One vector is turned by the same rotation once a step. Each row is the vector after some number of steps, and that number follows the row.
The counts run from 0 to 900.
[-20  -7 -21 -16 -29  11 -19 -10  -1  -1   9   3   5  20  -2   1 -10   0
 -21  -2   9 -25 -23  -5   7  13  -6 -16  -8  -5  -5  -9 -10  13 -11  -2
   4 -16  24 -26   3   2 -32   9  20  10   2  20 -11  10   5 -17   9   2
  -6   4   7]
309
[-21  -4  -2 -10 -22   9 -25  -6   1 -17   2 -16  -9  17  -3   7   3  30
 -11   2  14 -13 -12   2  19 -23   3 -21  -9   0   6  10  -9  28   9   3
   0 -15  23 -10   6   3  11 -12  -7  18  -3  11   5 -16  -4 -16 -12  20
  11 -10  -2]
327
[-14  14   7  -9   5  21  -3   2  -6 -18  -1 -22 -23   8   6   6  13  38
 -13   4  18  -5   0   4  -9 -19  -1 -20 -13   1  12  12  -1  26  10  24
 -18  -5  19 -19  -1   6  10 -10 -17  11   7   0   1 -15 -12  -7  -6  19
   1  12 -15]
768
[-16 -17   1 -20 -36  15 -23  -2 -11  -9  10  -9   5  25   4  -1 -11  20
 -15  -2  11  -6  -7   3   7 -10   1   1   5  -5  -4   2 -13  28 -14   9
  14 -21  11 -23  -7  -5  -3  -5  13  11   2   8 -11  -8  10 -15 -20  27
   4 -17  -5]
332
[-16   9   7 -15  17  14 -21   6  -7   8  -1  11 -10   5   3  -6 -13  22
  -2  -7   8 -26  10   6  -1  24   8  -5  -9   4  26 -23   5 -12   3 -22
 -19   6 -16 -13   6  14 -11   2 -12  14  10   7   0  13 -18   7  22  -1
 -31  15 -12]
812
[ -8   5 -14   5  -6   8 -19 -30  31 -14   6  -2 -18   4  10   1  24  -3
 -31   1   6 -27  -1  -3  15  10 -11 -28 -11   9  -2   9   2   6   6 -15
 -17   9   9 -10   2  19  -2   5   3  11   1  20   7 -15 -10 -20  19   3
  -1  -9   2]
137
[-19  10  -8 -14  -6   3  -6   0   3 -24   5   9  -1  19   7   0   9  11
 -28   1   9  -9  -4  -2  13   3 -16 -14 -12   6   0   6 -15  18   5   9
 -15  -4   7 -29   9  23 -27  13   7  15 -12  31 -17  -3  -7 -19   1  -2
 -13  25  -9]
157
[-11  -1 -23   4   4   3   0 -47  17   1  -4   3 -27 -12  -2  -3  23  13
   8 -11   9 -19   0   6  12  14  16 -18 -10  16  15  -7  -5   2   0 -24
 -14 -10  13  -2   4  13   5   0 -13  11   3  10  10   3  -4  -1  26  10
 -10 -16   9]
115
[-15 -19   7 -27  -6   8 -15   2 -22 -18   6   7   3  21  -5   1 -12  31
  -6 -30  -2  -2 -12  -6   2 -15   8  -9 -15   2   6  10 -10  24  -1   1
  -8 -33   8 -26   1  10  -1  -7   1  11  -5  11  -3  -2   4  -5  -7  19
   8  15 -12]
176
[ 15  -9  -5 -25  15  28   4  -3  -5   5  -3   5 -18   3  11  -5  -5   6
 -21 -12   8 -17  -2   1 -28  26 -16  -5 -10   0  -6   3   5  13 -13  10
 -24  -9  12 -22 -10  12 -17  17   5  -5   6   7   0   9 -10  -2  30 -13
 -14  21 -10]
891
[ -1 -21 -21 -21 -21  23  -4 -27 -13  11  -2  -9 -12   8  -6  -4 -10  11
  -3 -11  11 -17 -23   1 -16   9   1 -10  -4  -7  -6  -3  -8  21 -23   1
   4 -30  31 -16 -13  -5  -7   2  13  -6   9   1   3   9   8  -4  17  11
   5 -18   5]
461
[ -6  14  12 -10   6  26  -4   5  -5 -14   2 -22 -25   9  15   4  11  28
 -23   8  20  -6   7   5 -17 -12 -11 -15  -8  -1   6  14   4  23   5  28
 -21   3  14 -19  -6   6   7  -4 -12   8   7  -1  -1 -16 -14 -10  -4  15
  -3  13 -19]
766
[ -2   1  -1 -26  -4  15 -10  -2 -16 -11  -3   4  -1  20   2 -19 -13  23
 -19  -7   7 -10  -1   6  -9   8 -14   2   7   2   3   0 -24  18 -25  -1
 -15 -20 -16 -34 -13  25 -21   8  17 -11   0  11  -9  -7  -2  -8   6   7
 -11 -12 -24]
183
[-10 -12 -11  -7   2   2  14 -32   8 -20   1   3 -23  -5   1   6  29  24
   1 -18   8   3  -2   2  13  -8  11 -13 -19  16   5  15  -6  28  13   6
 -13 -20  29  -8  10   9  10  -1 -18  19 -13  19  -2  -5   2  -6   1  16
   0  11   4]
431
[ -7 -32  -4 -16 -12   0 -13 -30  -6  -3   9  20   1   4   2 -10   0  15
   5 -28  -1  -3  11   7  17  13  20  19   5  14   8 -11 -10   9 -14 -26
   6 -21 -12 -12  -7   5   4  -3   0  12  -4  14  -6   7  13   2  -3  28
 -13 -24  -1]
97
[ -8   6  -9  -3  14  -1   9 -36  12 -22   3  16 -14  -1  13 -13  29  11
 -11 -11   4  -5  18   7   8  15  -2   1   2  23  10   0 -15   5  -8 -10
 -25  -4 -16 -22  -5  32 -11  10  -1   5  -6  22 -10  -4  -2  -6  12  11
 -21  -6 -10]
265
[-13  -5  13 -13  -2  22 -15  10  -3   9  13   6  -4   5  24   2   1   8
 -14   2  14 -12  26  10   1  24   2  15  -1   0  12 -21  16  -4   5   2
   0  20  -6 -14   7 -12 -10   7 -10  30   7   9 -15  15 -10   1  -4  10
 -37  26  -5]
234
[ -4  -8  18 -25  -6  26 -12  19 -23  -6  10  -5   1  20  16  -5 -12  19
 -23  -3  11  -1  12   6 -17   4 -10  12   4  -6   0  -2  -1  18 -13  21
  -5  -3  -6 -32 -12  -3 -11   3   8   8   7   3 -18   0  -4  -5 -13  16
 -17  14 -22]
338
[ 25 -19   6 -12  15  22  14 -20  10 -11   2   3 -27  -7  23  -4  25   6
 -25 -12   7  -1  22   7 -13  14 -12   6  -5  14  -9  21   6  25  -5  12
 -23   0   1 -14 -11  12   9  14  -7   2  -3  11   1 -13  -8  -6  10   7
 -11   3 -11]
869
[  0 -13  -7  -4  -6  25 -10 -30   2  19  -1 -13 -24 -10   4  -8   2  16
   7   3  16 -19  11  14 -12  17  14   4   7  -1  13 -16  10   4 -16 -17
   3  -2   5   0 -15 -12  18  -8 -10   3  20 -11  11   5  -3   5  12  23
 -14 -34   1]
378
[-17 -16   6 -26  -6   5 -16   1 -21 -20   5   9   6  22  -5   0 -15  31
  -7 -29  -2  -2 -12  -3   3 -12   5  -8 -12   4   7   7 -16  22  -3  -1
  -8 -33   1 -27  -1  15  -5  -6   4   9  -6  13  -4  -1   4  -7  -5  17
   4  12 -13]
177
[ -1 -11  -5 -12 -28  30 -30  -5   5  11  -1 -26 -18   9   5   1  -7  17
 -15  17  22 -25  -7   8  -3  -2  -4 -12   3 -11  -4   2   3  24  -8   1
  13  -3  21  -3  -8 -10  14  -4   1   5  14  -4  10 -13  -6 -13  -1  15
   4 -30   0]
483
[-12 -26  -1 -12  -8  -4 -12 -29  -2  -8   4  16  -7  -1  -1  -6   7  28
  14 -26   3  -3  11   8  25  -1  27   7  -3  15  16  -6 -10  11  -1 -23
   3 -22  -6  -6   3   6  17  -9 -16  17  -6  13   0   1   8   4  -7  29
  -9 -20   2]
94
[ -3 -19  -6 -17 -16  18 -18 -23 -14   9  -3  -9 -12   5  -6 -12 -14  29
  10  -7  12 -14   0  11  -3   5  16   5   9  -1  10 -13  -9  13 -21 -18
   9 -23  -1  -8 -16  -3  13 -10  -2  -2  11  -6   6   1   4   3   3  27
  -4 -39  -7]
800
[-22 -24   5   1 -13   6 -16 -22  13  -8  24   3  -9   1  12  16  21   7
  -8 -21   1  -7   9  -2  14   0  17 -10 -17   9   7  -1  20   3  16  -9
   2   1  19  -6   9 -18  15 -12 -14  37   3  13   1   6   4  -5  -4  28
  -5  13  11]
408
[  1 -29  -2  -5 -23  11  -5 -31  11  -3  10  -2 -15  -5  16  -2  22  12
  -5  -1  13   0  23  14  15   4  11  16   9   9  -2   0   1  21  -5  -1
  13  -1   7  -3  -6 -12  20   0 -10  20  -2  10  -7  -5   9  -6 -17  33
 -11 -27   5]
249
[ -6   4 -13  -7  11  10  -3 -30   3 -16  -7  -6 -26   3  -6  -3  10  25
  -7 -13   5 -18 -14  -2  -8  -4   1 -31 -15   9   7  14 -13  17  -3  -8
 -27 -25  14 -13  -6  23   5  -4  -4  -4   4   6  14 -13  -8  -7  25   6
  10  -9  -7]
454
[  4   0   2 -16  24  15  16  -4  -2 -19  -3   9 -21   1  13  -1  15  19
 -18 -13   9  -2   7   2  -9   6 -10  -8 -17  13   2  15  -4  23   6  18
 -30  -8   7 -20   1  24  -9  13  -8   8  -9  18  -6  -4 -12  -5  12  -4
 -14  32 -14]
3
[-18 -13  -5 -18 -31   8 -31   2   2 -14  14   5  10  26   2   4  -9   5
 -29  -7   3 -17 -16  -5  17   0  -8 -12  -9  -3  -8   2 -10  18  -3  -2
   4 -14  11 -27   5   4 -17   3  17  15  -5  23  -9  -3   4 -21  -7   8
   2   3   0]
754
[ -2 -39  14 -13  -7  15  -1 -15  -6  -3  22  12  -4   0  22   3  13   8
  -8 -29   1  10  25   5  -3  10  13  22  -1   9   1  -4  15  10  -3   3
   5  -6   3 -14  -6 -20  11  -2  -8  23   1   7 -11  11  13   1 -14  32
 -14   8  -2]
254
[ -3 -24 -19 -23 -13   8   3 -31  -9  -6   6  12   0  11  -1  -8  -4   4
  -9 -26   0  -7 -15  -3  -9  15   0  -2  -3   8  -7  -3 -15  16 -25  -6
  -5 -32  15 -29 -13   9 -20   7  21  -3  -1  14  -7  10  14  -8  15  10
  -2  -7   0]
884
